Here are some points:
(1.81, -0.35, 0.32, -0.65, -1.09, -1.80, -1.40, 0.67, 0.43, 0.56, -1.88, -0.58, -1.85, -0.42, -1.14, 2.18, -0.82, -1.76, -0.93, -1.12, 0.72, 0.78, 1.78, 1.53)
(-0.99, 0.05, -0.58, 0.28, -1.30, 0.53, 0.38, 0.48, -0.14, 0.98, 1.18, 0.67, 0.26, -1.10, 0.18, -1.13, 0.26, 1.21, 0.11, -0.83, 0.02, 0.48, -1.46, -0.94)
(-0.74, 0.87, 0.26, 0.68, 0.98, 0.85, 0.89, 0.37, -1.29, 1.07, -0.20, 0.67, 0.30, 0.49, -0.59, 0.60, -2.08, 0.17, 0.97, 0.68, 0.32, -0.20, -1.94, 0.87)
(-1.94, -0.94, -1.54, 1.77, 0.37, -0.35, 0.29, -1.18, 0.39, 0.73, 1.20, -1.34, 0.71, 1.04, 0.49, -2.66, 0.91, 1.12, -0.24, -0.48, -0.52, -0.02, -1.22, -0.08)
(-0.82, 0.59, -1.05, -0.91, -0.99, -0.42, 0.12, -0.84, 0.69, 1.03, 0.38, 1.35, 0.21, 0.10, 0.46, -0.15, -0.78, 0.86, 0.22, -0.41, -0.50, -1.54, -0.88, -1.14)
(0.23, 0.27, 0.68, 0.65, -0.37, 0.25, -0.65, -0.02, 0.38, -0.38, -1.06, -0.15, 0.20, -0.24, -0.18, -0.46, -1.00, 0.17, 0.16, -1.04, 0.06, 0.26, 0.11, 1.27)
(0.51, 1.27, -0.81, 0.11, -0.91, -0.56, -0.48, 0.12, 1.96, 0.28, 0.12, -0.08, -0.04, 0.39, 0.64, -2.11, 1.75, 1.07, 0.36, -0.42, 1.07, -0.02, -0.20, 1.12)
(-0.84, -1.64, 0.62, -0.17, 0.28, 0.06, 0.96, -0.72, -0.51, 1.03, 0.99, 0.33, 1.46, -1.40, 0.77, 0.30, -1.08, -0.44, -1.17, 0.32, -0.32, -0.26, 0.65, -0.65)
(2.52, 0.11, 1.41, -0.13, -0.28, -0.65, -1.74, 1.29, 0.46, -0.14, -2.44, -0.83, -1.62, -0.30, -0.63, 2.91, -1.32, -1.97, -1.64, -0.17, 0.85, 1.05, 0.72, 0.94)
(0.05, -0.46, -0.45, -0.76, 0.44, -0.55, -0.06, 0.12, -2.32, 1.13, -0.57, 0.88, -0.61, -0.22, -1.01, 1.86, -0.92, -2.12, 0.99, 0.55, -0.39, -0.43, 0.37, -0.48)
(-2.36, 0.46, 0.12, -0.57, 0.17, 0.75, 0.47, 0.77, -0.79, 1.63, 0.29, 1.32, 0.50, -1.28, -1.22, 0.10, -0.79, 0.54, 1.03, 1.09, -0.66, 0.18, -2.27, -1.23)
(1.96, -2.08, 0.21, -0.51, -0.06, -0.21, 0.47, 1.01, 0.28, 0.09, -2.22, -0.86, -1.22, 0.90, 0.60, 2.12, 0.33, -1.91, -0.48, -1.36, 0.65, -0.74, 1.71, 1.25)
(-0.33, -1.85, -1.33, -4.31, -0.31, -0.24, -0.89, 1.22, -0.04, -4.48, -2.38, 1.24, -0.77, -0.40, -1.51, 3.26, 3.47, -4.18, -2.02, -4.54, 0.47, -0.37, 3.52, 1.78)
(-1.22, -0.42, -0.22, 1.76, 1.56, 1.19, 0.71, 0.08, -2.17, 0.19, 1.91, -0.25, 1.78, 0.02, 0.30, -1.71, -1.28, 0.50, 0.26, 2.49, -0.01, 0.15, -1.93, -1.47)
(2.01, -0.34, 0.84, -0.75, -1.25, -2.36, 0.26, 0.15, 2.96, -0.87, -1.27, 1.04, -2.38, 0.24, 0.13, 0.81, 1.33, 0.15, -0.62, -1.21, 0.54, 0.37, 2.72, -0.37)
(-0.84, 1.16, 0.38, 1.19, 0.58, 1.03, 0.92, -0.26, -1.52, 0.93, 1.74, 1.33, 1.48, -1.14, -0.18, 0.59, -0.59, -0.11, 0.19, -0.03, -0.87, -0.95, -1.49, -0.90)
(-0.01, 0.98, 0.38, -0.95, 0.27, -0.06, -0.31, 0.01, -0.28, 0.38, -0.51, 0.45, 0.50, 1.18, 0.11, 0.31, 0.31, 0.13, -0.54, 0.02, -0.76, -0.55, 0.16, 0.11)
(-1.91, 0.18, -0.82, 0.80, 0.04, 0.89, 0.26, 0.64, 1.02, -0.19, 2.93, -0.16, 0.47, -0.34, 0.87, -2.76, -0.08, 2.92, -0.44, 1.11, -0.48, 0.89, -2.50, -0.04)
(2.25, 0.51, -0.68, -2.11, -1.52, -1.01, -0.08, -0.79, 2.04, -1.50, -2.20, -0.29, -1.22, 0.27, -0.05, 1.85, 1.59, 0.61, -0.45, -1.25, 0.15, 0.59, 2.58, 0.09)
(-0.44, 2.31, 0.18, 0.80, -1.79, 0.25, -0.78, -0.83, 1.33, 0.88, -0.49, 0.04, 0.15, -0.22, 0.27, -1.58, 2.70, 1.76, -0.28, -1.74, -0.35, -0.57, -0.21, 0.17)
(-0.65, 0.59, 0.55, -0.28, 0.33, 0.78, 0.25, -0.10, -0.31, 0.49, 0.67, -0.12, 0.99, 0.56, 0.61, -0.55, -0.51, 0.58, -0.16, 0.79, -0.56, -0.19, -0.41, -0.01)
(0.76, 0.56, 0.17, 0.64, -0.06, 0.90, -0.37, 0.15, 0.37, -1.10, -0.47, -1.08, 0.19, -0.23, 0.17, -0.78, -0.64, 0.55, -0.49, 0.43, 0.13, 0.07, -1.03, 0.18)
(1.52, -0.11, -0.41, -0.32, -1.02, -0.77, -0.99, 0.57, 1.04, -0.37, -0.69, -0.44, -1.47, -0.30, -0.13, 0.42, 0.25, -0.04, -0.78, -0.89, 0.18, 0.08, 0.02, 1.19)
(-1.44, 0.70, 0.50, -0.56, 2.20, 0.92, 1.28, -0.03, -2.17, 1.17, 1.01, 0.37, 2.67, -1.15, 0.22, -0.06, -1.82, -1.30, -0.27, 1.73, -0.04, 0.16, -1.69, -0.92)
(-1.05, -1.03, 0.64, -2.65, 1.54, 2.07, 0.69, 0.64, -1.11, -1.97, 0.96, 0.67, 0.57, -1.19, -1.05, 1.66, -0.62, -1.29, -1.13, -0.36, 0.58, -1.03, 1.15, -0.06)
(-1.22, -0.37, -1.39, 1.05, 0.44, -0.02, 0.81, 0.06, 0.52, 0.33, 1.79, -0.28, 0.55, 0.61, -0.13, -1.15, -0.94, 2.23, 0.26, 0.24, 0.79, -0.47, -0.52, -0.77)
(-2.39, 0.35, 0.09, 0.06, 0.17, 1.19, 2.06, -0.47, -2.02, 2.73, 2.47, 0.09, 2.63, -0.04, 1.39, -2.06, -0.29, 1.00, 0.47, 1.02, 0.69, -0.09, -0.63, -0.38)
(-1.00, 0.13, 0.56, 0.44, 3.15, 2.25, 2.09, -0.31, -3.72, 0.90, 0.36, 1.75, 1.91, -0.06, 0.61, 0.13, -2.06, -0.60, 0.21, 2.27, -0.87, -0.57, -0.57, -0.89)
(1.23, 0.10, 0.29, -0.92, 1.63, 0.90, 0.94, 0.52, -1.48, 0.89, -1.50, -0.87, 0.11, -0.86, -0.67, 2.60, -1.91, -1.12, -0.02, 0.19, -0.95, -0.81, 0.96, -1.17)
(-1.11, 0.25, -0.26, 0.33, 0.21, 1.34, 0.43, -0.31, -0.48, 0.22, 0.88, 0.59, 0.82, -0.29, 1.66, -1.12, 1.45, 0.85, 0.92, 0.23, -0.40, -0.34, -1.23, -1.39)
(-2.45, 0.52, -2.12, 0.50, -0.97, -1.01, -1.20, 0.06, 0.52, 0.73, 1.41, -0.79, 0.15, 0.14, 0.29, -1.61, 0.72, 1.30, 0.83, 0.06, -0.36, 0.82, -1.17, -0.20)
10 more points follow, each with its number after it:
(0.88, 0.04, 0.26, -0.71, -1.57, -1.74, -1.30, -0.89, 1.51, -0.91, -2.49, 1.34, -2.45, -0.78, -1.33, 3.24, 1.63, -0.27, 0.71, -2.10, -0.77, 0.63, 0.38, -0.63) 0
(0.05, 0.00, 0.04, 0.41, -0.03, 0.79, -0.13, -0.31, 0.67, -0.94, 0.08, 0.89, 0.59, -0.91, 0.54, -1.45, 0.31, 0.93, -0.19, -0.75, -1.62, -0.05, -1.20, -1.10) 1
(-1.07, -0.41, -1.49, 2.05, -1.16, 0.40, 1.04, 0.02, 0.93, 0.87, 2.93, -0.25, 1.46, -0.08, 0.94, -3.73, -0.20, 2.17, 0.89, 1.23, 0.39, 0.28, -1.64, 1.63) 2
(0.43, -0.56, 0.17, 0.38, -0.61, -1.20, -0.89, 0.33, 0.75, 0.51, 0.24, 0.96, 0.27, 0.83, 0.25, -0.46, -0.26, 1.52, 0.43, -0.65, -0.22, 0.39, -0.14, -0.70) 3
(-1.76, -0.61, -1.37, 1.11, -0.03, 1.42, -0.08, -0.76, 1.28, 0.06, 2.19, 0.24, 0.41, -0.12, 1.23, -1.43, 0.46, 1.92, 0.63, 0.10, -0.70, -0.46, -0.38, -0.88) 4
(-0.43, 0.21, -0.66, -0.18, 0.25, 0.44, 0.13, 0.26, -1.05, 0.10, 0.64, -0.34, -0.12, -0.35, -0.17, -0.63, 0.23, 0.15, 0.29, 0.22, -0.58, -0.11, -1.47, -0.11) 5
(1.13, -0.31, -0.10, -1.08, -1.12, -0.95, -1.30, 0.09, 0.79, -0.90, -0.94, 0.63, -2.25, 0.10, -1.07, 2.37, 1.59, 0.09, -0.08, -2.51, -0.46, 0.19, 1.12, -0.33) 6
(-2.39, 0.89, -0.72, 1.33, -0.92, 0.58, -0.53, -2.21, 0.62, 0.54, 0.61, 0.75, 2.04, 0.00, 1.13, -3.21, 0.39, 3.78, -0.14, 0.18, 0.27, -0.41, -1.09, -1.15) 7
(-1.09, 0.60, -1.85, 1.88, -0.26, 1.01, -0.49, 0.13, 1.13, 0.56, 2.22, -0.60, 0.50, 0.05, 0.87, -3.03, 0.83, 3.31, -0.40, 0.11, 0.34, 1.15, -1.54, -0.61) 8
(0.17, 0.97, 1.07, -1.28, 0.19, -0.79, 0.17, -0.46, 0.77, 1.33, 0.08, -0.54, 0.55, 0.64, 0.54, 0.82, 0.16, -0.45, -0.58, -0.35, -0.29, -0.21, 0.88, 0.00) 9
Which two of these numbered points are nearest to each point below by angle, seen from the average point of the first points? Their numbers follow each, nearest first.
(0.07, -0.57, -0.60, -0.03, -1.29, 0.18, -1.66, 0.51, 1.50, -0.35, -0.02, 0.29, -0.18, 0.16, -0.11, -0.15, -0.36, 1.08, -1.15, -0.85, -0.21, 0.26, -0.77, 0.07) > 3 6
(1.61, -1.36, -1.43, -1.37, -2.20, 0.31, -2.59, 0.47, 2.60, -4.42, -0.69, -0.33, -2.57, 0.11, -1.18, 1.18, 3.19, -0.70, -1.26, -4.94, 1.00, 0.07, 2.51, 1.01) > 6 0
(1.60, -0.71, -2.23, -1.64, -1.35, 1.01, -2.44, -0.49, 2.45, -3.15, -0.67, -1.06, -3.70, 0.77, -0.34, 1.31, 2.47, -0.48, -1.57, -2.63, 1.04, 0.63, 1.30, 0.77) > 6 0
(-0.59, -1.10, -0.41, 2.18, 0.86, 0.82, 1.67, 0.09, 1.11, -0.30, 1.69, -2.05, 1.21, 0.63, 0.91, -3.29, -1.43, 1.26, 0.72, 1.00, 0.46, 0.83, -1.13, 0.60) > 2 8
(0.57, 0.92, -0.63, 0.55, -0.46, 1.41, -1.07, -0.83, 0.59, 0.08, 0.73, -1.17, -0.05, 0.67, 0.70, -1.21, 1.92, 0.92, -0.14, -1.65, 0.71, 0.36, -1.64, 0.01) > 8 7
(-0.25, 0.62, -0.98, -0.34, 0.34, 0.68, 0.50, -0.12, -1.21, 0.92, 0.07, 0.32, -0.01, 0.09, -0.17, -0.01, -0.79, -1.11, 0.76, -0.16, -0.89, -0.03, -0.46, 0.15) > 5 2
(0.30, 0.38, 0.34, -0.42, -0.06, -0.60, 0.13, 0.45, 0.30, 0.24, -0.05, -0.58, 0.21, 0.72, 0.33, 0.70, -0.99, 0.09, 0.02, -0.31, -0.37, -0.07, 0.84, -0.07) > 9 3
(-0.63, 1.58, -0.73, 0.74, 0.04, -0.27, -0.73, -1.18, 0.31, 0.17, -0.59, 0.00, 1.93, 0.75, 1.15, -1.14, -1.08, 1.83, 0.71, 0.07, -0.60, -0.90, -1.42, -1.11) > 7 8
(1.75, -0.87, -0.47, -0.14, 0.61, -0.18, -0.22, -0.30, 0.85, -0.40, -0.44, -0.48, -1.56, -0.45, -0.11, 0.73, 1.17, 0.40, -0.67, -0.87, 0.42, 0.67, 1.09, 0.40) > 6 0
(-0.55, 0.42, 0.46, -0.70, -0.21, 0.71, 0.60, 0.77, -0.07, 0.72, 0.44, -0.25, 0.27, -0.67, -0.42, 0.78, -0.93, -1.20, -0.36, 0.77, 0.02, 0.87, 0.76, 0.58) > 9 0
(0.12, -0.29, 0.34, 0.91, 0.02, 0.35, 0.75, -0.41, -0.46, -0.23, 0.34, 0.58, -0.22, -0.65, 0.60, -0.51, -0.11, 0.96, 1.10, 0.93, 0.30, -0.70, -0.20, -0.69) > 4 2
(-0.64, 0.32, -1.28, 1.44, -0.31, 0.62, -0.61, -0.61, 1.36, -0.77, 1.62, -0.91, 0.37, 0.84, 0.38, -2.09, 0.21, 2.55, 0.48, -0.80, 1.02, 0.77, -0.14, -0.01) > 8 4
(-1.60, -1.43, -1.79, 1.38, -0.09, 0.75, 0.31, -1.63, 0.34, -1.91, 2.68, -0.18, 1.15, 0.47, 1.52, -4.31, 0.49, 2.46, -0.25, 1.36, 0.61, -0.84, -0.68, -0.80) > 4 2
(-0.03, -1.06, -0.12, -1.31, 1.46, -1.04, 0.11, -0.27, -1.49, 0.61, -1.82, 0.56, -2.04, -1.54, -1.63, 1.95, 0.01, -1.40, 1.56, 1.17, -0.45, -0.40, -0.18, -1.00) > 0 6
(-1.27, -0.43, -0.62, 0.37, -1.79, -0.25, -0.24, -0.42, 1.32, 0.56, -0.11, 0.98, -0.27, -0.59, -0.20, 0.66, 1.84, 0.02, -0.14, 0.18, -0.51, -0.27, -0.85, -1.07) > 0 6
(0.55, -0.04, -1.32, 1.52, -1.29, 0.37, -0.27, 0.55, 2.58, -0.06, 1.14, -1.15, -0.10, 0.41, -1.20, -1.47, 0.58, 1.53, -1.26, -0.91, 1.25, 0.85, -0.08, 0.39) > 8 2
(-0.17, -1.94, 0.11, -2.45, -0.13, 0.09, -0.72, 1.34, 0.62, -2.14, -0.65, 0.00, -1.66, -0.15, -1.01, 2.10, 1.53, -2.27, -0.88, -1.66, 0.39, 0.32, 1.80, 1.63) > 6 0
(1.21, 0.63, -1.44, 0.59, -3.53, -1.15, -1.24, -0.08, 3.40, -1.15, 0.80, 0.14, -1.43, -0.22, 0.48, -2.62, 3.06, 4.90, 0.62, -2.05, -0.49, 0.40, 1.32, -0.10) > 3 8
(-2.31, -0.17, -1.26, 0.30, -0.33, 2.01, -0.84, 0.69, -0.40, -3.37, 0.32, -0.40, 1.10, -1.97, 0.62, -0.75, -1.07, -0.49, -2.84, -0.56, -0.59, 0.54, 0.37, 0.60) > 1 4
(-0.03, -0.11, -0.11, 0.56, 0.75, 1.14, 0.48, 0.18, -1.29, 0.78, 0.18, 0.70, -0.07, -0.74, -0.02, -0.35, -0.62, -0.17, 0.20, 0.75, -1.03, 0.05, -2.13, -0.46) > 5 1
(-1.45, -0.69, -0.38, 0.75, 0.60, 0.03, 1.51, -1.02, 0.77, 0.07, 1.06, 0.05, 0.97, 0.68, 0.24, -0.53, 0.22, 2.68, 1.09, 0.63, 0.08, 0.46, 0.09, -0.98) > 4 7
(0.35, 0.86, 1.09, -0.19, -0.08, 0.11, 0.59, -0.56, 0.13, -0.50, -0.76, 1.74, -0.17, -0.10, 1.46, 0.45, -0.05, 0.48, -0.10, 0.24, -0.59, -0.76, -0.17, -1.00) > 1 0
(1.30, 0.00, -1.79, 0.81, 0.10, -0.91, -0.67, -0.15, 0.22, 0.62, -1.04, 0.08, -0.82, 1.38, -0.96, 0.46, 0.90, 1.02, 1.37, 0.06, 0.16, 1.60, -0.67, 0.37) > 3 0
(-0.71, -0.62, 0.34, -0.04, -0.76, 0.23, -0.39, -1.06, -0.09, -0.57, 0.08, 0.84, -0.05, -1.42, -1.02, 0.43, 1.68, 1.31, 0.78, -0.62, -1.70, -0.34, 0.22, -2.61) > 1 0
(-0.44, 1.89, -0.04, 0.09, 0.30, 1.74, -0.50, -0.70, -0.18, -0.76, 0.07, 1.59, 0.63, -1.31, 0.17, 0.99, -0.61, -0.13, -1.01, 0.87, 0.35, -1.32, -0.58, -1.89) > 1 7
(-0.36, 0.16, -1.12, 0.37, -0.14, -0.59, -0.05, -0.52, 0.57, -0.05, 0.44, -0.13, -0.13, 0.91, 0.12, -0.43, -0.02, -0.04, 0.19, -0.78, -0.28, 0.45, 1.34, 0.16) > 3 6
(-0.65, -0.33, 0.97, -0.94, 0.96, -1.10, 0.10, 0.08, -2.58, 1.29, -1.04, 1.31, 1.28, -1.60, -2.55, 3.07, -2.30, -2.80, 1.20, 1.31, -1.23, 0.13, -0.92, -2.39) > 0 9
(-2.23, 1.37, -1.37, 1.03, -0.79, 0.62, -0.14, -1.20, 0.08, 1.13, 2.24, 1.66, 1.97, -0.31, 1.02, -2.19, -1.81, 2.23, -1.68, 1.02, -0.22, -1.29, -2.02, -1.59) > 7 8
(-1.59, -0.83, -1.08, 0.31, 0.44, 0.31, 0.50, -0.01, -0.95, 0.18, 1.25, -0.49, 1.11, 0.73, 0.33, -2.05, -0.48, 0.16, 0.86, 0.81, -0.59, -0.12, -0.82, 1.01) > 2 5
(1.19, 1.17, -0.63, -1.21, -2.36, -1.15, -1.12, 0.09, 1.89, -0.85, -0.56, -0.26, -0.71, 0.72, -0.85, 0.75, 1.82, 1.38, -0.31, -2.26, -0.57, 0.39, 1.06, 1.39) > 6 0
(0.14, -1.41, 0.11, 0.41, 0.53, 0.53, -0.11, 0.89, 0.51, -1.17, -0.25, -0.65, -0.11, 0.64, 0.66, -0.40, -1.32, -0.82, -0.52, 0.15, -1.30, -0.23, 1.06, 0.40) > 1 6
(-1.20, -1.88, 0.59, 0.49, 1.10, 0.55, 0.75, 0.61, -0.69, 0.35, 1.92, -0.84, 1.81, 0.77, 1.63, -2.41, -1.04, -0.05, 0.25, 1.53, 0.66, 0.70, -0.61, -0.28) > 2 4
(-1.84, 0.37, -0.50, 0.12, -1.01, -1.01, -0.97, -1.42, 1.07, -0.82, 1.45, 0.41, 1.40, -0.77, 0.35, -1.60, 0.84, 2.36, 0.28, -0.24, -0.66, 1.05, -0.27, -1.52) > 7 4
(-0.04, -0.40, -0.12, 0.55, 0.95, -0.08, 0.26, -0.31, 0.57, -0.45, -0.68, 1.39, 0.34, 0.34, 0.90, 0.44, -0.58, 0.05, -0.53, 0.69, -0.47, 0.07, 0.63, -1.33) > 3 1
(-1.38, -0.84, 1.76, -0.19, 0.35, -0.07, 1.11, 0.46, -0.76, 0.16, 1.46, 1.01, 1.09, -0.24, 0.12, -0.01, 1.15, 0.55, 0.71, 1.30, -0.32, 0.49, 0.24, -0.47) > 4 2
(0.16, -0.77, -0.54, 0.19, 1.09, -0.05, 1.10, 1.32, -0.25, 1.00, -0.23, -1.34, 2.15, 1.74, -0.73, 0.35, -0.88, -2.84, -0.49, -0.33, 0.62, -0.72, 1.15, 0.31) > 9 2
(-0.18, 2.13, -0.43, -0.50, -0.18, -0.39, 0.49, -1.11, -0.45, 0.18, 0.50, 1.61, -0.38, -0.60, -0.89, -0.93, -1.00, 1.10, 0.37, -0.84, -1.11, -1.74, -0.37, -1.68) > 1 7
(0.61, -0.77, -0.15, -0.41, 1.03, -0.58, 0.18, -0.11, -1.90, 0.39, -1.55, 0.53, -0.88, 0.03, -0.76, 1.56, 0.32, -1.14, 0.72, 1.09, -1.00, -0.21, 0.12, -1.10) > 0 6
(-0.21, -0.81, -0.29, -0.07, 0.70, -1.04, -0.35, -0.08, 0.73, 0.94, -0.20, -0.21, -1.17, 0.43, -0.25, -0.24, 0.85, 0.15, 0.74, -0.62, -1.21, 1.06, -0.21, -0.36) > 3 0
(-1.83, 0.44, -0.56, 1.11, -1.70, 0.52, 0.09, -1.24, 1.05, -0.04, 1.48, 0.40, 1.50, 0.34, 0.07, -3.40, 1.62, 2.49, -0.24, -0.09, -1.00, -1.04, -1.52, -1.55) > 7 4
(2.65, -0.33, -1.56, -0.56, 0.49, -0.86, -0.39, 0.99, -0.48, 0.51, -1.50, 0.30, -0.71, 1.12, -1.43, 0.84, -1.14, -1.26, -1.69, -1.74, 0.38, -0.34, 1.71, 1.39) > 6 0
(-0.65, -1.21, 0.08, 0.44, -0.09, -0.03, 0.50, -0.03, 0.79, -0.44, 0.24, -0.86, 0.34, -0.33, 0.04, -1.02, -0.10, -0.78, 0.42, 0.78, 0.69, -0.15, 0.06, 0.66) > 2 4
(-1.32, 0.40, -1.77, 1.29, -0.26, 0.29, -0.37, -1.29, 1.54, -0.15, 1.70, -0.68, 1.21, 0.27, -0.12, -1.94, 0.98, 3.06, -0.18, 0.34, 1.27, 0.90, -1.81, -0.73) > 8 7
(-0.99, 2.03, -1.48, 0.24, 0.17, 0.09, -1.05, -0.76, -0.68, 1.01, 0.49, 0.46, 0.06, -1.04, -1.29, -0.87, 0.55, 2.87, 1.57, -0.16, -0.48, -1.21, -0.55, -2.54) > 7 8
(-0.76, -1.74, 0.84, 0.36, 1.65, 1.46, 0.23, -0.94, -1.40, -0.46, 0.25, -0.62, 1.34, 0.43, 0.36, -0.95, -0.14, -0.32, 0.38, 0.50, 1.20, 1.16, 0.02, -0.73) > 4 7
(-2.04, 0.65, -0.01, 1.57, 0.30, 1.08, 0.79, -0.72, -1.02, 1.22, 1.18, 1.82, 4.44, -0.06, 1.43, -2.63, -1.36, 0.70, -0.23, 2.66, -1.10, -1.12, -1.21, -1.86) > 7 2
(0.31, 1.42, 0.78, -0.83, 0.03, -1.06, 0.39, -0.47, 0.02, -0.02, -0.91, 0.14, -0.46, -0.27, 1.38, -0.02, -0.69, -0.87, -0.06, 0.35, -1.57, -0.39, 0.34, -0.33) > 9 0
(-0.19, 0.10, 0.63, -1.11, 0.58, -0.17, 0.23, 0.14, -2.90, 0.79, -0.85, 1.82, -0.40, -1.16, -1.66, 2.04, -1.21, -1.92, 1.40, 0.33, -1.10, -0.59, -0.90, -0.68) > 0 5
(-0.71, 0.43, 0.11, -0.27, 0.15, 0.52, 0.12, 0.08, -1.81, -0.17, 0.63, 1.02, 0.53, -0.88, -0.28, -1.39, -0.77, -1.16, 1.29, 0.76, -1.11, -0.46, -1.07, 0.12) > 5 1
(1.41, 0.36, 1.49, -2.47, 2.15, -0.83, 1.38, 2.06, -1.27, 2.13, -1.47, -0.05, 0.23, -0.01, -1.38, 3.50, -1.52, -2.33, 0.23, 0.49, 0.77, 0.24, 1.29, 0.72) > 9 0
(-0.69, 0.27, -0.94, 0.17, -0.32, 0.08, 0.09, -0.41, 1.36, 0.93, 0.13, 1.48, -0.99, 0.63, -0.51, 0.00, 1.05, 0.79, -0.24, -0.34, 0.14, 0.83, -0.01, -0.73) > 3 0
(0.73, -0.65, 0.71, -0.06, 0.62, 0.86, -0.70, 0.52, 0.12, -0.53, -0.17, -0.61, 0.16, 0.52, -0.59, -0.63, -1.23, 0.18, -0.02, -1.10, -0.07, 1.84, -1.28, 0.53) > 3 1
(-0.80, 1.07, -0.27, 0.77, -1.01, -0.20, -0.41, -0.42, -0.11, 0.27, -1.89, -0.85, 0.45, -0.28, 0.23, 0.02, -0.05, 0.70, -0.09, -0.38, 0.10, -0.10, -0.29, -0.60) > 7 0
(-1.01, 0.41, 1.23, -0.06, 0.29, -0.64, 0.32, -0.11, -0.34, 0.59, 0.40, 0.74, 0.72, 0.59, -0.02, 0.15, -0.15, -0.35, 0.64, -0.24, -1.34, -1.04, 0.76, -0.20) > 9 3
(-0.60, -0.27, -0.87, 0.42, 0.48, 0.90, -0.40, -0.07, 0.74, 0.78, 1.04, -0.03, 0.44, 0.12, -0.57, -1.68, -0.65, 1.51, -0.86, -0.05, 0.38, -0.20, -0.04, -0.57) > 8 4
(-0.70, -0.56, -0.50, -1.30, 0.19, 0.48, 0.33, 0.03, -3.25, 0.92, -0.14, 0.96, 0.02, 0.05, -0.12, -0.22, -2.20, -1.23, 0.40, 1.08, -1.68, -1.79, -1.67, -1.60) > 5 1
(-0.90, 0.80, -0.55, 0.33, -1.68, 0.11, -1.12, -0.57, 0.48, -0.14, 0.69, -0.69, -1.03, 1.10, -0.22, -2.59, 1.57, 2.08, -0.03, -1.06, -0.27, 1.43, 0.53, 0.77) > 8 7
(-0.80, 0.84, 0.50, -0.15, -0.38, 0.17, 0.03, -0.13, 0.50, -0.11, 0.24, -1.22, 0.04, -0.30, -0.47, -1.08, 1.17, 0.59, -0.07, -0.44, -0.09, 0.97, 0.00, -0.41) > 8 7
(1.40, -0.58, 0.21, 0.53, -1.11, -0.16, -0.49, -0.27, 1.48, -0.01, -0.67, -0.38, -0.89, 0.01, -0.40, 1.17, 3.73, 0.26, -0.34, -2.91, -0.05, 0.36, 1.14, 0.17) > 6 0
(0.00, 0.58, -1.50, 1.46, -2.98, 1.22, -2.17, -0.88, 2.73, -0.17, 1.74, -1.10, 0.24, -0.32, 0.61, -2.97, 1.77, 2.99, -0.20, -1.80, -0.76, 0.33, -0.39, -0.54) > 8 4
(-1.08, -0.03, -1.55, 0.44, -1.78, -0.36, -1.59, 0.46, 2.71, 0.28, 1.84, -1.38, -0.36, 0.56, -0.28, -2.74, 1.08, 2.32, 0.86, -1.26, 0.02, -0.29, -0.80, 0.14) > 8 4
(0.32, 0.76, 0.03, -0.22, -0.04, -0.39, -0.28, -0.40, 0.12, 0.46, -1.43, 0.31, -0.31, 0.88, 1.09, 1.29, -0.64, 0.10, 0.12, -0.96, -0.76, 0.49, 0.36, -0.70) > 0 6
(1.18, -0.64, 0.07, 0.84, -0.45, 0.31, -0.18, 0.43, 0.85, -0.85, -0.76, -0.62, -0.61, 0.51, 0.91, -0.58, 1.05, 0.28, -0.17, 0.02, 0.66, 0.69, 0.38, -0.26) > 3 6
(2.91, -0.07, -0.85, -1.14, -3.50, -1.25, -4.06, -0.31, 3.89, -1.00, -1.93, -0.75, -2.43, 0.22, 0.25, -0.17, 2.80, 1.81, -2.06, -3.26, 0.09, 0.46, 2.26, 0.04) > 6 0
(1.21, -0.28, -0.01, -0.67, 0.67, 1.06, -0.53, 0.24, -2.48, -0.51, 1.09, -1.97, -0.36, -0.09, 0.01, 0.46, -1.12, -1.81, 0.20, 0.84, 0.06, -1.40, -0.13, 1.89) > 5 9
(-0.21, -0.58, -0.45, -0.60, -0.34, -1.06, 1.03, 0.37, -0.87, 0.93, -0.40, -0.72, 1.25, 0.74, -0.59, 0.10, -0.31, -1.15, -0.52, 0.32, 1.06, -0.31, -0.14, 0.94) > 9 2
(0.73, -0.22, -1.56, 0.35, -1.71, -0.73, -2.16, 0.18, 2.10, -0.52, -0.31, -0.66, -1.70, 0.45, 0.12, -0.64, 1.63, 0.83, -0.26, -2.15, -0.42, 0.38, 0.77, 0.99) > 6 0
(-1.44, -1.29, 0.24, 1.29, -0.33, 1.49, 0.11, -0.09, 0.83, 0.18, 0.91, -1.44, 0.87, 0.22, 0.49, -2.81, -0.69, 0.78, 0.12, 0.76, 0.53, -0.54, -1.29, -0.15) > 2 8
(-1.30, 0.53, -0.43, -0.17, -0.84, -0.04, 0.65, -0.57, 0.16, 0.90, 0.98, -0.33, 1.49, 0.07, 1.39, -2.16, 0.21, 0.67, 0.39, 0.22, 0.67, -0.87, -0.72, -0.90) > 7 2
(-0.06, 0.20, 1.68, -0.13, 0.58, 0.22, 0.38, 0.69, -0.37, 1.61, -0.65, 1.33, 0.22, 0.25, -0.25, 1.17, -1.32, -0.28, -0.40, 0.38, 0.54, 0.79, -0.05, 1.76) > 9 0
(-0.16, -1.14, 0.23, -1.27, 0.60, 0.62, 0.29, 1.99, -1.66, 0.29, -0.11, -0.63, -0.22, 0.25, 0.53, -0.20, -1.05, -1.55, -0.03, 0.20, -0.02, 0.71, -0.71, 0.06) > 5 9
(-0.27, -1.89, 0.04, 0.30, 0.72, -0.16, 0.07, -0.84, 0.47, -0.52, 0.02, 0.14, 0.98, 0.06, -0.45, -1.02, 0.62, -0.47, -0.45, 1.03, 0.55, 0.07, -0.67, 0.52) > 2 4
